Each row is where one point has got to under a steady rotation. How many steps took it there?
The counts run from 0 to 327.
[160 140 133 132  93 149 119 145 125 135  68  89 143 112 105  92 114 154
 128 124  75 171 132 118 111 168 146 119 172  96 123 111 109 154 132 111
 173 124] : 108
[138 115  81  67 146 107 116 148  96 164 142 109 124  92  88 109 142 122
 108  92 128 152 134 163 107 141 132 116 162 153  97 150 138 117  90 115
 130  67] : 311
[138 194 127 122 103  75 135 111  94 134 135 150 106 153 136 159  92 145
 117 100 140 155 116 170  97 114 151 124  68 120 123 123 119 123 139 184
 140 120] : 156
[131 156 108  67 120 140 169 120 102 106  92 135 150 162 106  92  77 116
 144 116 111 130 134 120 138 166  95 130 190 130 140 146 121 103 127  93
 145 141] : 119
[ 84 170 157 106 120 112 172 139 123 149 137 164 128  83 112  84  98 142
 151 147 135 101 138 148 120 140 116 145 149  98 106  74 127 131 176 167
 134 129] : 264
[ 92 157 135 107  91 152 184 137  77 108 115 113  90 119  92 157  80 118
 160 161 122  99 125 145 130 132 118  91 149  93 137 164 113 142 106 114
 106  82] : 128
[101 177 165 127 112  94 146 108 153 105 113  62 110 143 120 111 105 126
 116 168 136  83 130 179 118 126 123 133  86 147 114 102 123 126 166 112
 140 115] : 146
[150 160 117 136  98  67 114 124  97 143 153 135 116 117 124 168  91 161
 132  78 117 121 136 135 127 133 150 111  68 147 116 128  92 155 136 178
 156 115] : 283
[108 182 146 105 116  85 162 149 112 152 145 184 120 102 130 140 111 164
 162 128 143 107 150 145 131 110 116 103 143 142 102 128 110 129 152 195
 154 105] : 267
[113 178 160 112 130  66 128 151 110 127 150 133 108  89 122 143 108 124
 148 136 128  96 167 141 121  97  79  96 110 126 115 134 116 158 135 171
 112  73] : 269
[131 139  93 121  97 119 160 157 110 141  88 108 123  69 122 112 157 139
 119 107  95 105 147 120 131 144 160 119 167 115 174 122 117 143 142  82
 161  82] : 322
[ 85 179 104  93 113 125 164 126 137 101 111 161 127 106 102 117  72 147
 153 148 149  81 132 154 170 146 123 133 139 144 104  90 121  91 136 112
 170 133] : 135
[163 116 108  88 127 121  98 113  76 134 128  87 110 150 121 128 136 119
 121  52 109 134  98 158 124 151 139  99  90 126 109 145 110 135  99 169
 161 114] : 299
[131 128 141  91  82 145 159 150  94 101 144 110  92 115 131 166  69 111
 177 133 103 110 117 124 131 156 132  85 149 106 131 154  97 127 119 134
 162  93] : 0
[106 180 153  79 130 105 138 106 125 126 116 158 118 115 129  93  96  82
 141 152 111  64 126 175 139 140  98 143 113  96 140  82 124 124 133 143
 152 131] : 261
[103 201 164 158  78 113 164 126 145 117 111  91 131 146 138 113 104 158
 131 130 130  91 100 172 126 135 131 143 113 145 116  93 110  93 167 135
 160 135] : 148
[117 137 120 128 122 116 146 119 116  63  98  77 136 141 113 105  76 156
 160 133 112 142 114 138 102 138 110  98 130  99 160 165 128 141 151  66
 111 129] : 231
[163 157 133 112 136  77  94  98 127 131 170  83  93 105 109 126  81 129
 105  91 115 120 130 138 130 137 121 117  52 129 110 114 124 148 127 153
 110 114] : 286
[121 164 127  81 132 144 171 133 107 101  90 118 143 143  89  74  93 114
 142 126 104 132 139 111 130 167  92 129 185 109 141 118 128 123 132 102
 127 130] : 120
[124 172 110  94  73 153 156 164 138 107 136 138 132 103 124 118  82 141
 138 121 122 122 145 115 147 153 111 121 180 161  91  93 121  92 130 121
 179 100] : 8
[142 118  81  70 148 126 140 157  92 160 160 106 127 123 103 118 126 148
 120  89 121 145 114 170 108 145 153 119 178 154 109 161 137 109  97 121
 136  69] : 312
[122 167 177 132 137  80 130 138 120 141 170  95 123 144 130 109  97 121
 119 142 107  64 131 180 115 116  94 136  94 144 132 123 121 152 169 143
 119  85] : 273
[109 113 107 118 156 123  80 173  88 136 163  87 113 114 140 117 128 157
 117 103 109 113 107 158 135 104 126 122 121  89 134 122 132 199 135 153
 176  97] : 84
[148 141 109  71 131 126 105 143 122 134 167  61  72  62 141 145 111 125
  96 118 105 135 115 111 128 127 136 131 132 101 131 107 144 148  93 127
 125  91] : 199
[100 184  94 142  75 137 135 143  92 117 104 140  95 114  90 119  86 127
  98 117 146 140 159 140 114 108 122 121  82 109  92 118 137 152 129 129
  96  82] : 26
[108 166 137 144 123 103 128 140  62 164 140 125 147 130  85 118 146 144
 130  77 129 136  97 187  78 133 124 131 107 115 124 145 102 142 104 169
  95 110] : 169
[ 94 182 164  82 100 117 130 124 115 118  65 117 115 106  95 145 150 128
 160 158 127 107 134 139 130 105 100 133 150 117  88 140 114 148  94 166
 146 117] : 253
[171  99 114 118 103 131 126 111 115 177  86 110 125  57 128  87 136 108
 127  66 111 118 132 141 129 146 120 119 156 101 113 126 127  99 160 121
 147 100] : 306
[ 98 142 122 137 125 111 166  98 117 127  63 103 137 134  91  94 141 183
 143  93 175 120 128 167 136 120 127 113 117 154  68 142 114 121 170 142
 142 133] : 36
[142 176  99 135 117 119 155 125  80 111 117 132  97 186 103 132  66 142
  98  97 143 144 143 177 116 128 129 128  94 118 126 137 142 111 159 137
 106  96] : 29
[146 145 113  97  81 173 109 148 112 124  94 118 101 101  91 130  84 147
 134 136  95 174 123 114 105 131 110 113 161  85 100 143 133 143  78 125
 110  96] : 112
[105 169 124 154 113 110 140 111  85 123 115 118 112 124  71 150 134 141
 151  99 160 139  96 191 119 139 133  93  98 122 125 160  99 112  93 131
 105 108] : 41
[136 161 129 100 128  44 149 115 113 150  99 145 139  84 105 155 161 163
 148 106 142 155 116 164 104 135 163 135 150 150 125 145 114  90 137 160
 142 103] : 53
[106 161 127 165 106 118 168 123  98 126  64 109 137 132  85 113 146 184
 152  81 163 131 128 163 134 124 125 113 135 138  95 143 111 109 171 150
 132 119] : 37
[ 91 154 113  95 114  89 167 147 109 103 121 142 114 121 108 163  93 165
 153 150 159 119 153 149 133 110 155 129 130 164  87 128 128 126 168 153
 164  96] : 139
[110 186 131 154  63 162 186 132 136 133  87 105 125 142 125  84 102 167
 103 116 115 108 147 132 132 133 133 119 131 129 111  89 116 133 161 113
 150 110] : 21
[136 112 145  77 103 130 141 119 109 122 133  93  92  88 126 125  55  72
 141 161 102  95 132 136 123 155 122 100 126 113 130 133 110 143 131 100
 154  94] : 2
[142 124  94  73 114 119 118 126 127 136 120  85 130 107 192 120 101  95
  87  88 126 106 126 119 140  93  95 156 161 132 124 140 152 114 149  98
 174 115] : 204
[103 183 157 129  98 104 150  97 154 117 113  78 128 159 132 113  99 147
 114 146 138  78 114 175 131 127 130 135  97 160 106 106 112 116 157 125
 169 137] : 147
[134 124  93 107 137 113  56 168 129 110 149  70 136 103 114 115  91 161
 120 123 130 178 125 136 116 119 108 113 146 142  81 140 118 160  96 119
 164 112] : 97
[127 101 103 146 128 108 132 108 121 139 163  86 132  79 172 107  52 156
 129  96 146 138  98 137 133 140 118 112 134 106 138 136 107 150 160  90
 165 156] : 90
[152 162  99  83 112 114 133 139 114 152 161  91  92  77 143 168 125 154
 108  92 115 141 106 112 139 147 171 115 150 120 149 119 118 134  81 144
 175 106] : 197
[143 144  98 133 134 113  56 176 130 100 139  81 132  77 111 116 102 157
 120 103 116 183 132 122 122 128  89 117 156 120 102 115 117 148 103 120
 150 103] : 96
